In the data rows, 128 means zero.
Some points, each followed by its number:
[131 131  58  71 160 145 105 186 143  92  83 114 129  91 182 154] 0
[138 149 126 143 130 143 100 202 163 155 133 145 101 126 127 143] 1
[106 118  85 162  92 126 150 160 172  91 141 116 153 117 160 139] 2
[108  86 118 172 146  44 160  55  84 151 169 108 112 188  90  92] 3
[141 129  77  68 128 165 145 147 168 140 118 125 111  97 179 157] 4
[170 168 140 127 114 130 138 182 163  93  91  88 102 129 163 169] 5
[ 81 143 157 106  90 132 179 147 178 183 164 141 109  85 124 105] 6
[133 116 176 171 150 113 155 128 163 130 140 132 117 103  96 138] 7
[ 86  73  43  31 150  55  89 152  63  13  77  61  90 146 112  42] 8
[185 153 190  62 126  68  42 105  88 130  93 191 119 180 120 126] 9
[ 99 173 141 127 163 148 161 171 197 135 127 109 137 101 150 169] 10
[128 152 103 161 147 159 120 123 167  95 131 157 147 104 126 163] 11
[145 157 130 149 122 121  92 176 139 176 105 117 130 117  91 158] 12
[105 115 113 155 108 124 190 117  96 138 103 153  70 146 129  92] 13
[111 126  26  57 163 178 141 120 154 125 121 106 123 120 152 107] 14
[123 117  57  37 157 186 101 201 198 102 111 163 169 134 179 165] 15
[156 138 147  99  87 151 181 146 145 134 160 115 134  96 118 124] 16
[125 153 108  83  98 146 136 170 112 152 116 165 150 123 133 127] 17
[109 143 119 118 130 149 176  89 154 208 162 187  85 125 154 112] 18
[ 87 128 120  88 182  96  56  73  95  84 122 151 149 156  83 105] 19
[127 129  89  90 108 148 174 135 174 122 129  83 116 117 132 121] 20
[124 124 142 167 108 134 118 137 124 118 104 155 136 104 132 151] 21
[ 92 102 127 116  97 110 150 129  91  91  98 120 129 120 117 136] 22
[111 147 143  91 161 194 147 131 150 146 145  75 111 123 159 106] 23
[134 192 129 167 185 104 137 131 165 144 116 124 142 125 135 113] 24
[ 95 169 154 114 123 148 110 146 177  98 119 119  98 109 185  92] 25
[146 155 179 169 155 137 160 100 131 172 133 148 139 141 166 158] 26
[115 161 103  99  86 144 110 143 153  96 131 120 155 169 144 112] 27
[173 150  89 115 191 160 167 205 209 124 125  77 137 133 161 185] 28
[116 114  46  70 187 142 105 108 199  76 206  75 220 122 141 155] 29
[123 135 140 202 163 113 126 100 209 129 158 127 150  89 139 133] 30
[164 116  73  46 164 121 135 125  60  85 148  43  51  72 152  89] 31
[145 166 154 137 112 125 191 120 101 175 162 121 105 138 126  95] 32
[102  94  97 128 134 110 111 110 115  87 126 145 107  95 147 142] 33
[132 113 105 111 129 161 159 131 130 159 109 128 121  82 112 106] 34
[189 129 113  99 116  90 119  73  37  65 154 105  83 113 144 141] 35
[158 163 105 165 131 101 148 144 181 105 124 133 167 114 154 107] 36
[117 151 184 173 164 132  60 102  99 160 158 172 148 163  98 147] 37
[ 79 174  97 111 133 130  94  98 142 156 193 109 149 134 101 124] 38
[ 89 112 170 152 120 126 128 129 148 138 120 109 153  91 101 155] 39
[ 74  62 141 147 112  11  61 103  28  48 119 119 113 231  76  43] 40
[150  61 146 125 114 130  94 109  92 122  69 145 152 128 148 109] 41
[141 144 136 147 129 137 125 139 140 119 111 155 139 127 112 145] 42
[137 181 167 155 119 100 112 148 173 163 111 145 141 154 134 154] 43
[114 103 106 179 148 147 149 150 164 124 151 156 102 114 110 127] 44
[142 171 126 157 130 116 157 106 101 116 167  80  96 107 174 125] 45
[112 121 124 182 153 139 104 110 133  98 152  94 115 133 145 169] 46
[181 151 164  93 127 114 137 159 119 165 124 156 107 115 123 156] 47
[172  33 156 110 220  54  51 110  54 134 103 150 139 218 126 142] 48
[171 112 173 128 143 157  77 159 161 124 127 130 122 150 113 123] 49
[133 122  88 116  88 129 175  92 123 143 106 114  81  71 167 104] 50
[114 133 159 177 135 130 146 159 179 183 138 145 134 118 163 118] 51
[140 135 109  93 125 163 143 132 163 103 142 105 182 172 144 101] 52
[130  96 159 104 104   0  15 143   0  68  91 151 123 204  90  66] 53
[106  58 134 163 125  88 141  91  56 115  93 131  97 148  96  85] 54
[146 114 102 158 116 176 143 124 156 157 106 127 145  93 125 152] 55
[132 151 143 133  80 152 136 121 114 173 132 154 104  94 104 104] 56
[106 150 139 174 122 182 161 127 192  78 111 142 150 148 136 129] 57
[ 91 100 151 143 102  48 103  61  51 123 165 100  89 188 127  76] 58
[135 150 121 141  86 126 111 142 121 128 108 123 144  96 122 147] 59
[131 126 161 122 138 116  96 206 174 150  97 117 151 116  97 152] 60
[134 151 131 136 118 140 139 126  86  76 162 132 160  97 117 141] 61
[152 116 139 145 153 124 151 112 171 134 159 154 174 135 139 122] 62
[115 125 114 154 114 148  93 105 156 134 118 113 123 136  90 167] 63
[123 132 137  90 132 136 115 167 180 122  89 180 142 153 173 163] 64
[ 88 103  94 120 137  82 223   5  50 181 188 178 105 203  63  28] 65
[ 85  23 151 107 128  46  43 105  63 112 105 129 140 204  78 147] 66
[133 127 141  98 137  82 109 168  86 195 132 128  74 116 128 162] 67
Which two points above are nearest to each new point by angle? Their numbers follow each, nearest first.
[105 155 122 200 143 133 107 112 138 114 132 122 153  90 128 128] 30 11
[134 129 120 169 102 152 135 142 183 119 154 121 152 154  93  86] 57 52
[158 153  43 133 152 169 132 141 183 126 131  37 139 120 122 137] 28 20
[135 133 144 130  88 124 154 141 159 155 152 151 143  95 133 118] 6 16
[ 87  83 148 195 110  92  82 127 122 149 131  79 102 102 105 109] 39 54
[149 113 108  82 121 152 166 166 139 157  96 156 128 123 108 161] 17 4
[ 86 126 131 114 113 150 141 113 145 175 124 183 127 113 120 149] 18 6
[138 141 139 116 128 124 160 139 133  83 119  99  96 115 162 149] 5 45
[148 113 150 117  98 140  85 153  96 154 133 154 127 148 154 139] 9 41
[102 129 146 180 136 150 104 168 152 140 152 137 133 108 157 113] 51 1
[ 96  11 104 101 176 116 115  58 175 127 139 119 227 108  97 156] 29 62
[150 106 136 139 129 124 117 147 119 158 152 120  92 134 130 119] 67 1
[124  97  98  90 146  62  42 128  99  98  94 121  97 136 187  69] 8 53
[104 133 141 116 121  73 153  41  46 146 165 169  89 159 126  99] 65 58
[ 85  86 158 138 110  71 107 108  50  40 124 114 136 175 135  73] 40 53
[ 80 173 161 113  76 130 124 165 121 150 147 172 102 133 141 114] 6 56
[140 102 162 177 127 156 128 178 162 111 110 172 104 159 169 159] 64 21
[157 102 101 169 131 165 109 138 123 107 123 161 183 117 123 132] 11 42
[155 146 122 162 126 182 153 114 114 136 120 131 176 103 135 173] 55 11
[ 87 154 146 128 100 148 147 142 174 118 128 141 160  96 129 176] 10 39
[116 144 175 128 147 102 142  38  63 146 128 142 130 125  71 122] 65 3
[136 166 124 151 170 153 131  91 125  98 131 130 133 151 118  84] 24 19
[198 161 164 124  77 147  57 146 101 139  86 137 143 208 122 170] 9 49
[110 171 160  94 130 156 167 124 157 144 146 130 149 136 107 149] 10 6
[202 154 195 155 119 125  83 144 108  97  72 142 144 204 132 123] 9 49
[189 141 148 107 122 168  93 136 115 108  96 106 101 161 166 137] 5 49
[ 80  66 109 135 136  49 111 105  56  93 130 111 148 140  86  88] 40 54
[137 120  91 126  80  95 141 147  64  80 122 112  90 198 109 128] 40 53
[108 163 106 147 111 146 110 129 151 136 146 108 144 133  76  59] 38 27
[143 136 144 105 150 121  90 102 117 100  86 121 134 151  98  99] 19 9
[145 131 143 114 130 116 150 109  93 176 117 162 127 154 123 119] 65 32
[122 163 115 162 128 128 130  98 115 100 138 102 127 109 132 125] 45 46
[121 132 132 137 108 135 133 152 132 138 170 129 134  92 167 154] 2 51
[162 116 187 104 120  81  42 176  54  87  81 153 106 176  68 106] 53 9
[117  88 135  75 145  73  84  95 121 141  95 140 155 137 107 162] 66 48
[149  84 135 125 137 141 126 165 177 137  82 121 113 115 130 107] 60 49
[140 113  98  94  81 182 139 156 134 116  91 129 113 107 162 173] 4 0
[141 107 169 114 133 116  75 157 123 113 138 116 162 175 145 187] 48 49
[139 128 112 167  74 183 127 128 133 152 126 110 130 138 167 161] 55 59
[122  55 124 158 125  72 128 126 105  83 118  86 133 117  82 133] 54 66
[176 113  98 126 130 128 152 151 162 112  91 149 161  96 148 149] 36 55
[126 148 156 166 106 172 117 147 180  97 110 122 154 139 145 145] 57 42
[158 171 118 144 149 146 166 138 163 141 143  91 154 132 129 122] 28 24
[175 113 133 164 107 145 192 106  93 166 173 120 100 158 110 132] 32 65
[146  91 123  90 149 118 173 140 175 186 127 164 184 152 109 170] 62 64
[153 132  84 140 132 126 117 145 109 145 143 131 125 159 148 105] 14 48
[ 98 117 119  87 138  82  94 139  65  52 108  68 102 121 152 100] 8 31
[ 90 155 178 172 138 105 128  83  90  97 194 117  60 209 113  73] 58 3
[157 109 122 145 133 128 160  80  83 140 164 156  98 121 119  92] 65 3
[127  57 177 174 110  87  87 124 100 105 108 102 166 155 107 122] 66 40
[112 177  98 150 164 125 170 148 145 119 164  64  98  71 133 105] 45 10
[142 116 129 136 105 104 183  56  78 179 195 168 101 139  95 130] 65 3
[111 115  67 121 128 187  91 157 198  81 105  98 149 120 141 142] 15 0
[208 118 188 153 112 150 105 173  93 160  83 137 134 189 127 175] 49 47
[123 139 151 119  77 106 128 173  99 149 109 113 146  99 110 148] 59 12
[141 130  92 141  86 101 151 152 172  99 159 123 151 133 135 138] 2 36
[ 75 172 111 152 116 118 170 148 125 155 128 167 147 121 111 128] 6 17
[123 147 105 155 101 148 113 134 163 120 119 111 160  90 116 137] 59 55
[137 161 101 168  86 104 199  38  85 141 171 176 124  86 116 120] 65 32
[ 61  28 138 132 155   0  85  70   0  88 102  92  84 255  41  10] 40 54
[102 157 117 134 100 166 135 133 185  81 120 139 156 122 133 123] 57 27
[131  98 146  80 146 115  99 121 126 110 102 113 156 154  94 139] 66 19
[104 168 164 141 148 115 189  35  90 161 164 142 114 139 108 124] 65 32
[141 117 145 159  92  89 217  52 101 151 215 161 130 178 103  77] 65 3
[145 118 143 128 134 128 141  97  90 105 141 107 111 143 153 155] 35 45
[169  94 113 160 115 126 158  95 133  97 150 101 127 134 148 114] 45 35
[121 124 145 111 129 122 137 126 137  94 123 113 130 149 155 139] 5 52
[106  62  90  72 167 170 120 116 200 146 198  91 187 132  46 104] 29 38
[102 151 115 114 137 150 110 128 135 135 164 140 176  88 140 119] 38 29
[169 163  99 127 193 161 173 192 208 103  78 120 133 111 165 184] 28 10
[169 140 126 101 124 137 120 133 113 130 127  96 142  90 128  97] 31 16
[126  79  97  41 242 136 110 114 200 119 168  85 221  70 124 152] 29 15
[151 112 114 119 105 158 126 120 154 125 109 120 163 113 112 122] 55 52
[121  92 106 156  93 133 155 183 115 120 153 149 149 140 148 101] 2 44
[100 125 160 111 140 137 155  75  86 152 143 180 128 108  88 136] 65 18
[159 150 173 133 130 109 128 114  79 105 108 158 120 149 126 167] 9 35
[113  48 136 100 118  72 100 120 128  81 138 119 178 110 144 141] 66 33
[160  96  77  85 182 158 102 108 136 177  92 188 192  87 162 168] 15 4
[155 122 144 145 112 147 125 156 179 128  98 149 111 157 160 129] 64 5
[112 158 127 138 146 126 142 120 142 162 165 115  51 110 144 111] 18 45
[187 125 188 117 127 147  55 150 118 139  90 127 114 206 134 132] 49 9
[110 148 140 146 140  87 136 105  84 134 166 140 108 116 129 101] 58 3
[101 123 126 107 108 158 137 119 147 153 129 131 131 115 117 107] 6 34
[140 169 144 120 143 118 121 127 155 126 124 105 114  84 193  79] 25 45
[161 166 115 135 132 124 113 117 140 138 104  81 101 148 146 140] 5 45
[137 141 132 124  88 136 118 134 155 105 118 153 113 130 162 160] 64 5
[151 147 121 105 131 128 142 149 127 157  98 114 154 137 108 141] 12 17
[131 158  96 132 114 129 154 142 144 108 139 132 169  84 114 129] 36 61
[113 162 127 131 142 119  99 123 148 129 162 172 159 123 100  97] 38 37
[159 127 153 109 153 135 113 143 165 143 145 113 145 108 176 144] 28 10
[127 159  78 105 143 160 108 132 118 127  96 108 122 126 171 128] 0 14
[ 83 163 109 115 147 154  93 123 132  87 159  95 170 101 126 127] 29 38
[146 159 150 117  92 153 115 148 141 134  79 103 146 144 129 169] 5 59
[144 124 129 103 134 169 132 132 142 118 131 178 124 137 142 163] 64 15
[173 116  99 103 102 135 101 167 125 153  90 104 158 132 106 124] 12 60
[ 84 139 168 130 106 120 136  89  78 164 130 127 100 147 129 138] 58 65
[131 125 153 125 136 167 130 123 138 135 102 161 109 119 109 160] 42 21
[107 180 114  82 133 171 139 158 104 117 143 141 119 149 109 156] 17 15
[132 111  88 107 148 134 147 163 156 149 133  91 157 125 163 122] 28 14
[123 136 139 120 125  96 126 118  91 139 172 152  91 108 123 124] 67 58
[143 111 159 134 109  81  91 137  88  65  99 105 161 137  92 131] 53 40
[173 118 133 128 159 141 143 173 164 109 146  72  96 159 144 148] 28 5
[110 114 127 123 136 107 179  88 100 156 173 125  94 144  96 136] 65 3
[150 177 141 155 123 184 138 121 122 122 124  79 115  75 137 118] 45 23
[164 173  89 132 139 168 200 146 186 143 124 103 117  85 170 169] 28 4
[157 105 121 131 147 114 105 131  99 123  67 102  72 169 115 129] 48 54
[ 66  97  53  58 167  88 137  51 137  37 151  90  76 119  57  62] 8 19
[146  80 145 114 112  92  88 140 112 144 109 107 158 159  87 139] 66 48
[185 150 204 130 133 112 131 143 138 161  61 134  70 178 110 137] 47 43
[107 132 123 118  81 113 190 102 102 177 162 126  88 124 103 111] 32 65
[140 158  98 131 116 131 122 151 132  86 122 110 126 109 126 131] 5 0
[117 175 130 131 157 185 121 100 168 120 143  70 157  64 124 103] 23 30
[ 82 134  97 161  98  61 108 150 120  74 149 132 116 161 104  56] 40 53
[168 109 163 163 136 167  98 128 173 111 121 109 135 154 143 158] 49 46
[ 93 126 183 168 136 117 202  39  69 167 174 176  75 124 108 128] 65 32
[155 146 185 174 158 153  72  95  83 114 163 115 109 155  81  99] 37 49
[107 164 158 148 128 174 139 180 146 105 116  95 122 108 147 102] 25 10
[112 150 110 167 164 148 124  79 154 150 133 101 129 127 148 116] 30 24
